One vector is turned by the same rotation once a step. Each row is the vector after some number of steps, and that number follows the row.
The counts run from 0 to 122.
11 26 11 -21 19 25 -27 8 26 -24 -19 1 26 -6 -17 -37 5 -5 53 -1 30 -35 6
 -7 28 -34 -21 36 7 -17 -22 24 -3 1 -21 -58 43 39 -22 -19 23 26 -20 -23
 18 -12 26 -36 1 -16 -14 -40 -38 -24 -32 -4 -> 98
10 28 5 -39 -4 6 -22 -17 25 16 0 6 49 -19 -11 -9 -24 -16 52 -17 39 14 40
 -3 36 -10 5 36 -14 -15 -20 27 41 19 -55 -41 25 1 -49 0 25 31 -8 -3 8
 -10 19 -31 4 1 -36 -29 -32 -4 -14 32 -> 44
-2 28 17 -35 8 8 -25 -17 -16 -30 -23 4 30 -25 -40 22 12 -19 47 -32 37 -3
 41 18 43 -26 -21 1 -35 -5 24 23 -7 25 3 -16 18 -11 -23 -11 26 23 33 -11
 -24 -21 55 -36 32 1 -31 -30 11 -12 -23 -10 -> 29
18 27 14 -40 43 30 -20 -7 46 2 -23 -17 32 2 -37 -28 4 3 39 -10 43 -25 26
 -4 28 -23 -12 22 -9 -4 -9 17 13 4 -29 -43 29 39 -40 -18 28 14 -4 -15 3
 -6 43 -15 5 -30 -25 -44 -33 -8 2 -3 -> 100
9 29 12 -35 39 32 -18 -18 47 4 -24 -19 40 2 -41 -22 15 0 42 -13 43 -6 31
 5 15 -31 -10 18 -7 -3 5 18 4 3 -13 -38 31 27 -50 -23 29 17 17 -10 0 -5
 49 -10 13 -27 -27 -56 -28 -10 8 -9 -> 101
15 21 8 -18 3 7 -5 -5 35 3 -4 17 35 -20 -28 -32 -18 -6 71 5 28 -8 53 21
 2 7 -29 23 6 -12 -42 17 29 2 -28 -47 41 9 -35 -12 41 27 5 -19 -6 -7 -9
 -30 -4 -14 -25 -58 -24 -3 -25 21 -> 94
5 26 37 15 -17 -34 -27 -36 16 -20 -9 11 42 -20 -20 28 -3 -22 44 -33 46
 16 16 20 52 15 -23 23 -25 -29 6 23 -1 23 -2 -4 22 -30 -42 -16 9 13 17
 -4 -22 -20 50 -36 24 -10 -7 -49 -13 26 -18 29 -> 35
29 23 35 7 17 -10 -20 -11 63 1 -34 -23 10 -8 -43 8 -12 -4 25 -8 50 -16
 -5 28 23 -23 -18 18 -1 -13 15 4 4 -23 13 -30 15 3 -40 -19 -9 8 -1 -16 9
 -30 66 -20 26 -28 -3 -74 -13 20 -11 -13 -> 107
-3 26 39 -10 11 -18 -7 -14 22 -27 -25 2 -2 -21 -28 17 -16 -43 30 -30 41
 -15 18 64 29 -25 -32 10 -7 13 22 2 -3 7 21 -12 24 -25 -17 0 5 8 19 -35
 -23 -22 59 -28 34 -18 -37 -53 23 9 -22 9 -> 70
-15 49 21 -17 35 23 3 -11 51 -26 -38 -1 3 7 -20 -9 -10 -28 29 -3 38 -35
 4 29 14 -32 -21 25 13 3 0 20 -11 -18 12 -41 34 20 -20 -11 10 9 8 -41
 -17 -8 60 -20 9 -22 -34 -67 -6 1 -9 -5 -> 104
17 15 36 -31 39 -3 -32 0 24 -11 -28 -29 11 -4 -52 12 -4 -6 26 -32 50 -15
 15 15 38 -30 -14 0 -22 -3 33 3 8 23 -1 -13 17 7 -36 -2 7 5 3 -25 -6 -32
 82 -17 36 -29 -33 -39 -5 4 -5 -18 -> 67
13 13 22 -16 23 15 -24 30 55 6 -31 -13 -4 9 -34 2 -35 3 35 -23 23 -5 15
 18 16 -24 -28 -4 6 -1 -14 1 16 16 20 -26 36 9 -16 9 0 -3 -6 -49 -10 -46
 62 -17 37 -28 -32 -63 8 19 -20 -18 -> 16
-19 39 17 -31 3 6 -22 -14 -16 -44 -21 13 19 -25 -25 28 11 -29 44 -27 41
 -15 32 24 46 -23 -27 9 -29 -16 23 29 -14 25 8 -17 26 -12 -14 -9 24 20
 25 -23 -32 -14 57 -42 24 10 -32 -36 11 -7 -32 -6 -> 30
21 21 24 -29 4 -23 -10 0 32 9 -23 0 -14 -39 -37 0 -46 -25 22 5 52 -25 34
 59 12 -30 -29 4 0 14 14 -3 33 -24 -9 -35 16 -19 -23 -3 2 27 4 -25 19
 -21 35 -25 26 -13 -33 -63 15 3 -26 8 -> 111
25 16 49 3 9 -23 -11 -25 48 -9 -17 -10 5 -27 -34 -6 -11 -32 27 -16 56
 -20 2 58 28 -27 -23 18 13 11 11 -12 10 -32 3 -28 37 -14 -32 -18 -3 8 -3
 -22 19 -18 35 -19 23 -35 -23 -64 -4 1 -20 -3 -> 109
20 30 -12 -24 1 21 -7 3 30 16 -15 10 37 -28 -26 -36 -14 4 74 15 34 -9 50
 9 0 -4 -26 16 -1 -18 -32 32 22 -9 -21 -57 29 10 -32 -15 36 31 3 -13 9
 -11 3 -36 2 -10 -16 -52 -19 -3 -26 2 -> 95
-24 45 -2 -34 -5 33 -25 -8 31 2 -13 13 39 9 10 -13 -5 -26 50 -6 9 13 14
 -6 27 -40 0 45 5 -15 -26 45 -2 5 -13 -48 46 8 -25 6 14 27 -5 -18 -8 -7
 33 -35 5 1 -35 -43 -17 -8 -31 14 -> 47
13 34 5 -39 -15 14 -23 -7 41 33 -14 -1 23 -27 -6 -20 -30 -12 46 18 33 10
 18 14 14 -44 -8 28 4 -6 -15 29 28 -28 -18 -54 26 -6 -31 -5 9 39 -11 -7
 32 -22 21 -36 13 -4 -25 -64 -7 -8 -35 2 -> 6
34 7 22 -2 -3 8 -26 12 49 13 -28 -10 17 -18 -30 -27 -13 9 53 13 33 -5 -1
 15 7 -24 -38 10 15 -14 -20 6 9 -20 14 -44 39 6 -24 -19 6 17 -9 -29 24
 -34 28 -34 24 -32 -1 -68 -20 5 -38 -26 -> 57
9 26 2 -36 -9 8 -10 -10 50 36 -8 3 16 -23 -16 -24 -39 -14 40 14 36 8 33
 22 5 -28 -11 27 6 -2 -19 29 39 -28 -28 -49 24 -8 -42 -2 7 36 -8 -8 24
 -13 13 -27 11 -6 -26 -58 -11 3 -20 18 -> 5
-11 32 22 -28 13 29 -16 8 48 -9 -21 -7 4 12 -16 -6 -10 -23 35 -22 9 6 13
 37 14 -51 -17 15 14 25 -16 6 1 -1 23 -30 50 -3 -12 12 2 4 3 -47 -10 -17
 55 -24 22 -20 -53 -53 9 -1 -29 -10 -> 14
4 25 20 -39 -12 17 -26 4 40 10 -12 -6 17 -5 -5 -21 -21 -20 35 4 29 -3 -9
 5 30 -51 0 43 14 -1 -14 23 12 -7 -23 -56 42 18 -17 -3 -1 30 -36 -28 32
 -23 40 -39 13 -12 -28 -42 -22 -15 -41 -1 -> 8
5 26 11 -2 16 12 5 0 67 2 -13 5 19 4 -20 -29 -23 -17 55 -3 26 -3 27 44 0
 -9 -32 24 18 11 -44 15 17 -15 7 -42 50 1 -24 0 10 3 6 -39 -8 -10 20 -22
 9 -36 -37 -72 -5 8 -17 11 -> 54
20 26 29 1 -15 -37 -23 6 16 -7 -32 0 -6 -32 -30 29 -36 -10 34 -11 45 -12
 18 31 30 -8 -36 -3 -21 -19 19 10 13 11 12 -10 6 -28 -21 -5 -9 20 4 -20
 -6 -48 57 -45 33 3 -4 -57 11 30 -32 0 -> 73
32 4 28 -36 31 7 -15 4 35 -2 -17 -17 6 -31 -51 -35 -13 -5 42 -13 47 -34
 31 33 18 -32 -25 3 0 19 -4 -12 22 -1 -21 -45 40 26 -22 -12 26 17 -5 -36
 32 -22 19 -21 15 -37 -30 -33 -15 -22 -20 -7 -> 60
17 24 22 -35 -14 -13 -17 -1 25 15 -28 -8 -11 -41 -31 4 -48 -14 28 10 54
 -13 30 41 17 -46 -26 1 1 4 19 8 24 -23 0 -34 13 -15 -20 -4 1 34 2 -25
 23 -29 40 -31 25 -3 -19 -62 16 4 -27 -12 -> 112
20 10 33 -34 24 -12 -32 12 -16 -32 -18 2 4 -38 -43 6 -12 -10 40 -35 50
 -38 33 15 48 -19 -31 0 -25 -3 8 -5 15 51 -23 -28 26 16 -7 -17 30 25 -9
 -35 2 -40 35 -37 22 -16 -29 -18 -7 -20 -39 1 -> 26
26 9 24 -23 -8 -4 -30 11 -15 -25 -26 1 -4 -47 -37 4 -5 -1 47 -2 34 -25
 18 25 35 -35 -40 -2 -18 -13 9 2 -1 19 11 -27 27 -1 6 -16 18 32 2 -31 15
 -43 32 -53 31 -2 -6 -31 2 -13 -55 -23 -> 24
19 12 45 -13 -15 -44 -25 -19 -5 -12 -4 9 14 -54 -30 17 -36 -32 38 -36 49
 -6 26 44 50 -6 -23 19 -21 6 9 -4 26 23 -27 -17 30 -20 -19 -6 15 27 -12
 -21 7 -30 19 -42 21 -11 -24 -27 0 0 -35 31 -> 76
-22 45 8 -21 8 30 -16 5 46 -4 -13 10 32 18 9 -14 -19 -26 48 -16 12 4 6
 -10 26 -28 4 49 10 -15 -34 46 6 16 -24 -48 48 16 -24 11 6 18 -16 -31
 -16 -8 48 -30 1 -5 -36 -42 -21 -1 -29 14 -> 48
-2 25 28 -13 1 -7 -27 26 16 -5 -20 4 -1 2 -17 34 -43 -13 35 -41 16 12 22
 10 41 -12 -21 9 -13 -13 -11 10 21 51 1 -15 33 -10 -8 20 -5 -3 -4 -43
 -31 -47 68 -30 35 -1 -34 -34 21 24 -29 11 -> 122
